Every row has a hidden score from 0 to 20. What is each row's score? 10 is about the middle.
[ 0.17  0.32  0.94  0.51 -1.91  0.01 -0.93  0.80] ~ 6
[-0.12  0.93  0.84 -1.37 -0.55  0.47  0.61 -0.63] ~ 15
[-0.24  0.30 -1.35 -0.79  0.56  0.58  1.35 -0.10] ~ 13
[-0.15 -0.71 -0.24  1.19  1.09  0.01 -0.80 -0.82] ~ 2
[-0.12 -0.54 -0.59  1.86 -0.30 -0.48  0.21 -0.19] ~ 0
[ 0.27  0.56  0.94  0.07 -1.43  0.46 -1.39  0.27] ~ 8
[ 0.11  0.26  1.59 -1.19 -0.23  0.17 -0.04 -0.74] ~ 14
[-0.02  0.45 -0.82  0.91 -1.13  0.05  1.21 -0.55] ~ 3
[-0.26  0.05 -1.16 -1.25  1.38  0.15  0.78  0.71] ~ 17
[-0.04  0.60  0.52 -0.21 -1.55  0.75  0.59 -0.68] ~ 7
[ 0.09  1.06  0.03 -1.58 -0.47  0.70 -0.66  1.08] ~ 19
[ 0.10  1.12 -0.61 -0.35 -1.60  0.74  0.20  0.61] ~ 11
[ 0.11  0.29  1.72 -1.30 -0.25 -0.21  0.20 -0.49] ~ 15
[-0.28  0.56 -0.33 -0.44  0.13  0.25  1.65 -1.35] ~ 10
[-0.03 -0.34  1.72  0.59  0.26 -0.97 -1.00 -0.49] ~ 6
[-0.11 -0.12  1.72 -1.05  0.41 -0.07  0.02 -0.89] ~ 13
[-0.11  0.16 -0.48  1.41 -1.22 -0.32  0.96 -0.33] ~ 1
[ 0.07 -0.40  2.15 -0.34 -0.16 -0.48 -1.03 -0.01] ~ 10
[-0.25 -0.32 -1.15 -0.82  1.42 -0.31  1.50  0.39] ~ 14
[ 0.05 -0.75 -0.20  1.37  0.85 -0.20 -0.95 -0.62] ~ 1
[ 0.24 -0.79 -0.18 -0.58  1.11 -0.18 -1.71  2.09] ~ 15
[ 0.01 -0.40  1.69 -0.93  0.62  0.13 -1.11 -0.27] ~ 13
[-0.14  0.22  1.62 -0.88  0.59  0.02 -0.90 -0.72] ~ 13
[ 0.10 -0.79 -0.28  1.69 -0.09 -0.37  0.17 -0.72] ~ 0
[ 0.06 -0.01 -1.04  1.14  0.42  0.04  0.15 -0.98] ~ 3
[-0.12  1.04  0.50 -1.30 -1.25  0.25  1.18  0.15] ~ 15
[ 0.21  1.00 -0.77 -0.65 -1.37  0.81  0.26  0.75] ~ 13
[ 0.29  0.18 -0.50  1.06 -1.35 -0.03  0.84 -0.54] ~ 2
[ 0.22  0.10 -0.40  1.04 -1.79  0.12  0.58  0.13] ~ 2
[-0.33  0.30  0.71 -1.19  1.01  0.01  0.75 -1.14] ~ 14
[ 0.21  0.64  0.98 -0.46 -1.13  0.75 -1.22  0.00] ~ 11
[ 0.00  0.12 -0.94  0.72  0.67  0.50 -0.26 -1.09] ~ 5
[ 0.28 -0.47  1.97  0.07 -0.78 -0.58 -0.19 -0.50] ~ 7
[ 0.24  0.34 -0.63  0.79 -1.22  0.09  1.11 -0.71] ~ 4
[-0.28  0.42 -0.77 -0.68 -0.15  0.66  1.75 -0.67] ~ 11
[-0.44  0.13  1.00 -1.31  1.26  0.27 -0.38 -0.52] ~ 15
[ 0.28 -0.87 -0.01  0.71 -0.03 -0.73 -1.72  2.33] ~ 8
[-0.06  0.52 -1.19 -0.14 -0.33  0.85  1.06 -0.60] ~ 8
[-0.03 -0.84 -0.12  1.59  0.60 -0.29 -0.80 -0.53] ~ 0
[-0.27 -0.46  1.38 -0.56  1.50 -0.46 -0.81 -0.48] ~ 12
[-0.16 -0.25  1.74 -0.73  0.85 -0.17 -0.99 -0.50] ~ 12
[-0.32  0.43 -0.72  0.31 -0.74  0.06  2.01 -0.74] ~ 6
[ 0.08 -0.48 -0.32  1.81 -0.42 -0.46 -0.02 -0.44] ~ 0
[ 0.06 -0.21 -0.33  1.62 -1.14 -0.29  0.46 -0.28] ~ 0
[ 0.22  0.22 -1.32 -1.03  0.52  0.37 -0.59  1.90] ~ 17
[ 0.02 -0.83 -0.42 -0.07  1.55 -0.46 -1.56  1.75] ~ 13
[-0.35 -0.30 -0.83  0.63  1.16  0.23  0.45 -1.15] ~ 4
[-0.12 -0.98 -0.22  1.59  0.40  0.04 -0.48 -0.67] ~ 0
[-0.07 -0.58 -0.22  1.89 -0.83 -0.51  0.08  0.10] ~ 0
[-0.14 -0.44 -0.43  1.85 -0.12 -0.29 -0.30 -0.41] ~ 0
[-0.10  0.00 -0.69  1.24 -0.57 -0.20  1.21 -0.90] ~ 1
[ 0.05 -0.38 -0.27  1.60 -1.02 -0.27  0.63 -0.48] ~ 0
[ 0.32 -0.60 -0.66 -0.40  1.02 -0.15 -1.60  2.11] ~ 14
[ 0.21  0.97  0.53 -0.22 -1.93  0.42 -0.24  0.32] ~ 10
[-0.19 -0.24 -0.83 -1.21  1.75  0.02 -0.16  1.17] ~ 18
[-0.36  0.77  0.11 -1.84  0.08  0.54  0.98  0.14] ~ 18
[ 0.06 -0.19 -0.63  1.67 -0.19 -0.53  0.27 -0.62] ~ 0
[-0.07 -0.65 -0.57  1.23  0.60  0.25 -0.11 -1.08] ~ 1
[ 0.00 -0.92  0.00  1.72 -0.20  0.04 -0.64 -0.46] ~ 0
[-0.23  0.40 -1.05 -0.30  0.43  0.46  1.41 -0.96] ~ 9
[ 0.18  0.91 -1.05 -0.95 -0.79  0.42 -0.24  1.97] ~ 17
[ 0.32  0.59 -0.93 -1.52 -0.29  0.34  0.20  1.76] ~ 19
[ 0.24  0.17 -0.37  1.13 -1.48  0.08  0.58 -0.44] ~ 2
[ 0.11 -0.50  1.77  0.46  0.25 -1.00 -1.06 -0.29] ~ 7
[ 0.16  0.42 -0.58 -1.19  0.35  0.80 -1.32  1.43] ~ 17
[ 0.20 -0.16 -0.41  1.44 -1.12 -0.37  0.80 -0.43] ~ 1
[-0.15  0.34 -1.74  0.26 -0.22  0.15  1.50  0.20] ~ 8
[-0.16 -0.16 -1.01  1.17  0.06 -0.22  1.19 -0.85] ~ 2
[-0.15 -0.22  1.39 -0.87  1.32 -0.31 -0.70 -0.58] ~ 13
[-0.08 -0.80 -0.27  1.21  1.14 -0.17 -0.67 -0.77] ~ 2
[-0.24 -0.43 -0.49 -0.63  1.82 -0.16 -1.27  1.50] ~ 15
[ 0.20 -0.77 -0.28 -0.30  0.98 -0.35 -1.74  2.30] ~ 14
[ 0.16  0.55 -1.19 -0.68 -0.05  0.42 -1.08  2.12] ~ 16
[-0.10 -1.06 -0.07  1.23  1.02  0.04 -0.94 -0.60] ~ 1
[-0.20 -0.76 -0.20 -0.47  1.84 -0.27 -1.39  1.47] ~ 14
[ 0.04  1.08  0.62 -0.51 -1.46  0.68 -0.03 -0.41] ~ 11
[-0.17  0.05 -1.79 -0.41  1.07  0.39  0.40  0.71] ~ 13
[-0.06 -0.57 -0.71 -0.67  1.89 -0.23 -0.87  1.34] ~ 15
[-0.37  0.01 -0.44 -1.36  1.40  0.06  1.23 -0.18] ~ 16
[ 0.09  0.43  0.28  0.66 -1.76 -0.08  0.99 -0.57] ~ 4
[ 0.33 -0.38  2.02 -0.35 -0.29 -0.47 -1.03 -0.09] ~ 10
[ 0.20 -0.34  1.77  0.56 -1.14 -1.03 -0.35  0.25] ~ 6
[ 0.49 -0.73  0.05  0.36 -0.35 -0.72 -1.59  2.53] ~ 10
[-0.10  0.73  0.00 -0.31 -1.44  0.48  1.45 -0.58] ~ 9
[-0.04  0.46 -1.60 -0.66  0.15  0.35  1.45  0.31] ~ 13
[-0.34  0.67 -0.14 -1.08  0.13  0.05  1.92 -0.80] ~ 14
[ 0.20 -0.12  1.92 -0.61  0.17 -0.46 -0.63 -0.67] ~ 11
[ 0.15 -0.33 -0.29  1.64 -0.98 -0.15  0.16 -0.44] ~ 0
[ 0.24  0.79  0.87 -0.12 -1.37  0.46 -1.44  0.38] ~ 10
[ 0.03 -0.09 -0.66  1.33 -0.78 -0.26  1.11 -0.69] ~ 1
[-0.30  0.18  0.94 -1.43  0.80  0.15  0.68 -0.90] ~ 15
[ 0.05 -0.94 -0.18  1.69 -0.02 -0.15 -0.16 -0.68] ~ 0
[-0.25  0.56  0.94 -1.47  0.86  0.10  0.11 -0.76] ~ 17
[-0.08  0.25 -1.95 -0.17  0.35  0.45  0.06  1.37] ~ 12
[ 0.00 -0.13  1.64 -0.25  0.78 -0.60 -0.71 -0.98] ~ 10
[-0.17  0.18 -1.67 -0.58  0.93  0.47 -0.30  1.44] ~ 15
[ 0.72  0.48 -1.49 -0.39 -0.61  0.12 -0.23  1.65] ~ 14
[-0.07  0.44 -0.46  0.06 -0.77  0.49  1.52 -1.13] ~ 6
[ 0.08 -0.35 -0.21  1.35 -0.34  0.33 -0.11 -1.16] ~ 0
[-0.04 -0.01 -1.46  0.63 -0.41  0.07  1.62 -0.18] ~ 5
[-0.07 -0.60 -0.11  1.25 -0.18  0.47  0.10 -1.27] ~ 0
[-0.31  0.01  0.17 -1.48  1.45 -0.13  0.97 -0.39] ~ 17
[-0.13  0.74  0.99 -1.31 -0.82  0.20  1.11 -0.50] ~ 14
[ 0.00 -0.72  0.04  1.84 -0.49 -0.21 -0.65 -0.18] ~ 0
[ 0.20  0.17 -0.60  0.77 -1.59  0.09  1.23 -0.18] ~ 4
[-0.14  1.14  0.12 -0.36 -1.31  0.26  1.28 -0.73] ~ 10
[-0.11 -0.20  0.03 -0.76  0.80 -0.89  2.15 -0.58] ~ 13
[ 0.19  0.32  1.07  0.48 -1.61  0.12 -1.33  0.56] ~ 6
[-0.11  0.70  1.00 -1.16 -0.70 -0.27  1.51 -0.61] ~ 14
[-0.24 -0.03 -1.76 -0.51  0.94  0.02  0.19  1.84] ~ 15
[-0.03 -0.57 -0.34  1.81 -0.43 -0.36  0.18 -0.48] ~ 0
[-0.05  1.05  0.05 -1.35  0.07 -0.09  1.43 -0.70] ~ 17
[ 0.09 -1.28 -0.01 -0.67  1.26 -0.08 -1.37  2.06] ~ 14
[-0.11 -0.30  1.21 -0.93  1.43 -0.20 -0.66 -0.60] ~ 14
[ 0.10 -0.88 -0.15  1.50  0.72 -0.38 -0.84 -0.49] ~ 1
[-0.08  0.61 -1.21 -1.01 -0.40  0.75  1.27  0.50] ~ 14
[ 0.01 -0.65  1.96  0.14  0.33 -0.71 -1.02 -0.34] ~ 8
[ 0.03 -0.07 -0.65  1.23 -0.55  0.07  0.85 -1.05] ~ 1
[-0.19  1.03  0.62 -1.32 -0.80  0.30  1.15 -0.45] ~ 15
[ 0.19 -0.63 -0.26  1.77 -0.90 -0.40  0.05 -0.03] ~ 0
[-0.05 -0.65 -0.62  1.73 -0.11 -0.40  0.41 -0.50] ~ 0
[-0.12 -0.28 -1.02 -0.93  1.83 -0.37  0.01  1.23] ~ 17
[-0.23 -0.05 -1.82 -0.45  0.69  0.37  1.09  0.77] ~ 12
[-0.21 -0.89 -0.39  1.63  0.78 -0.39 -0.44 -0.39] ~ 0
[ 0.17  0.65 -1.01 -0.99 -0.22  0.43 -0.85  2.16] ~ 18
[-0.11  0.61 -0.63  0.10 -1.41  0.26  1.72 -0.23] ~ 7
[-0.37  0.48 -0.55  0.12  0.23  0.08  1.58 -1.42] ~ 7
[ 0.30 -0.62 -0.43  0.15  0.98 -0.51 -1.87  1.96] ~ 12
[ 0.03 -0.84 -0.38  1.64  0.36 -0.11 -0.57 -0.54] ~ 0
[ 0.09 -0.95 -0.33  1.49  0.42  0.04 -0.52 -0.71] ~ 0
[-0.24 -0.49  1.06 -0.74  1.71 -0.28 -0.83 -0.35] ~ 13
[-0.03 -0.06  1.46 -0.83  1.10 -0.44 -0.48 -0.84] ~ 13
[ 0.20  0.44  1.01  0.41 -1.55  0.15 -1.44  0.57] ~ 7
[-0.20  0.11 -1.10  0.81 -0.32  0.19  1.42 -0.82] ~ 3
[-0.06  1.13  0.66 -0.86 -1.26  0.29  0.90 -0.57] ~ 13
[ 0.13 -0.20  1.90 -0.99  0.22 -0.14 -0.74 -0.36] ~ 13
[-0.39  0.76  0.38 -1.74 -0.05  0.39  1.22 -0.15] ~ 17
[ 0.08 -0.72 -0.42  1.77  0.14 -0.39 -0.40 -0.38] ~ 0
[ 0.14 -0.73 -0.09  1.74 -0.67 -0.27  0.04 -0.46] ~ 0
[-0.14 -0.05  1.23 -0.97  1.31 -0.23 -0.46 -0.79] ~ 14
[-0.19  0.48 -0.72  0.08 -0.37  0.13  1.88 -1.05] ~ 7
[-0.06  0.12 -1.64 -0.62  0.71  0.77 -0.22  1.11] ~ 14
[-0.14 -0.27  1.50 -0.98  1.00  0.05 -0.69 -0.64] ~ 13
[ 0.44 -0.76 -0.20 -0.31  0.22 -0.17 -1.75  2.54] ~ 13
[-0.21 -0.29  1.45 -0.70  1.30 -0.28 -0.86 -0.59] ~ 12
[-0.10  0.56 -0.76  0.15 -0.18  0.62  0.98 -1.30] ~ 7
[-0.12 -0.71 -0.67  1.51  0.38 -0.15  0.35 -0.84] ~ 0
[ 0.23 -0.15  1.98  0.09 -0.83 -0.73 -0.40 -0.34] ~ 8
[-0.37  0.18 -0.79 -0.35 -0.09  0.04  2.36 -0.56] ~ 9
[-0.07 -0.69  1.88 -0.62  0.68 -0.17 -0.76 -0.52] ~ 11
[-0.02 -0.64 -0.40  1.82 -0.23 -0.62  0.27 -0.35] ~ 0
[-0.30  0.21 -1.14 -0.27  0.22  0.16  2.02 -0.56] ~ 9
[ 0.23 -0.58 -0.09  1.78 -0.84 -0.45 -0.26 -0.07] ~ 0
[ 0.33 -0.42 -0.15  1.64 -1.20 -0.48  0.01  0.09] ~ 0
[-0.56 -0.08 -0.45 -0.32  0.90 -0.03  1.88 -1.07] ~ 9
[ 0.25 -0.40 -1.10 -0.32  0.75 -0.56 -0.89  2.58] ~ 15
[ 0.22  0.56 -1.70 -0.60  0.39  0.58 -0.26  1.01] ~ 14
[ 0.11 -0.34  1.54 -0.74  0.85 -0.03 -1.09 -0.59] ~ 12
[ 0.11  1.21  0.30 -0.70 -1.42  0.75 -0.08 -0.08] ~ 12
